(in the rows, 128 means zero)
Each path is a new rotation, seen through one point. The rows after it are directions, each followed by how far the rotation turns it, in degrees per step (0 if it stays put).
Each turn is a multiple of 5 degrees from 10 to 175, or 0.
Each row of a path follows its step; steps can be skipped.

step 4: [126 134 125 135 131 126 123 137 138 127 134 123 135 127 124 132 129 124
 124 139 129 124 125 130 130 131 132 127 120 126 128 127 126 127 124 124
 134 129 130 127 123 134 114 128 125 130 130 120 126 127 124 123 136 126
 128 133 130 134 137 127 129 131 140 129 129 129]
step 6: [127 128 129 126 128 124 125 120 127 121 135 124 124 139 124 128 129 120
 129 127 131 133 121 129 130 126 132 119 121 133 133 117 124 128 127 128
 127 129 125 124 123 134 134 139 127 129 121 128 130 129 117 125 126 133
 133 136 128 127 131 127 141 129 125 122 129 128]
step 8: [131 128 137 124 125 126 130 122 125 134 127 127 128 127 127 137 124 117
 134 126 130 127 131 130 129 114 119 129 126 124 127 127 133 129 129 134
 123 126 133 132 124 125 135 125 133 125 127 131 130 126 121 123 125 125
 131 128 132 137 116 129 124 125 124 124 139 128]
step 10: [121 128 133 131 125 130 132 126 130 128 113 130 127 118 125 125 116 133
 117 133 128 131 129 128 136 130 128 134 132 124 123 134 133 122 132 134
 128 133 126 125 122 130 126 122 128 128 126 124 131 125 129 132 127 133
 129 124 128 128 130 128 127 133 126 127 143 127]
step 16: [130 124 126 125 133 117 129 130 125 128 128 127 128 126 136 121 122 139
 133 123 128 132 138 133 121 126 122 128 133 127 134 131 127 126 129 127
 137 131 125 126 125 133 123 122 130 129 132 138 124 124 136 127 137 124
 122 123 119 133 129 122 132 126 125 130 126 127]
step 19: [117 131 121 124 132 126 134 121 124 124 123 132 120 134 126 125 129 126
 122 118 126 124 128 118 138 125 132 123 130 135 132 138 121 124 132 129
 126 130 125 126 120 129 131 131 125 125 125 129 127 128 127 124 124 125
 132 130 128 120 126 122 127 130 120 122 133 130]
step 20: [140 121 128 135 126 130 129 134 132 122 132 128 135 133 131 131 131 126
 129 136 134 128 127 121 126 131 129 129 123 129 127 119 127 133 125 133
 127 122 132 121 131 124 134 137 128 126 130 122 130 127 130 127 131 132
 131 126 127 126 123 144 135 131 135 129 122 127]
step 21: [127 123 122 127 120 125 129 127 122 137 127 134 129 122 132 127 128 134
 132 120 124 129 136 135 132 127 124 125 132 125 125 134 137 120 130 130
 129 124 133 135 132 120 136 121 131 128 130 137 121 124 121 122 123 126
 129 131 124 129 127 120 128 125 124 131 125 132]
Speeds:
[128 129 126 126 128 126 127 130 126 128 126 128 129 126 129 127 129 127
 130 128 128 130 130 126 128 128 129 128 128 129 127 128 127 127 127 129
 129 125 126 130 130 128 125 129 129 127 129 129 130 128 130 130 126 130
 131 127 128 128 128 127 129 128 128 130 127 127] : 160
[128 126 129 128 128 130 128 126 130 131 126 130 127 126 131 128 129 130
 127 128 128 126 129 128 127 127 128 130 127 126 125 127 128 130 127 129
 125 127 127 128 127 128 128 128 130 130 128 126 131 128 128 129 127 129
 128 128 126 127 127 129 129 128 130 130 128 128] : 140
[128 127 128 126 127 129 129 129 127 127 128 126 129 128 125 128 127 126
 124 130 126 128 130 128 127 126 127 126 128 129 127 126 128 131 129 128
 127 128 128 128 128 128 129 128 127 126 128 128 132 127 128 128 128 129
 127 127 130 131 127 128 130 130 128 128 128 129] : 155
[130 128 129 128 128 126 130 127 129 130 128 128 126 128 127 127 127 128
 128 128 129 126 130 127 128 128 131 131 127 130 127 129 126 127 128 128
 130 128 130 126 127 129 125 127 126 125 129 130 129 127 128 128 128 126
 127 128 128 128 128 130 128 128 129 125 129 128] : 120
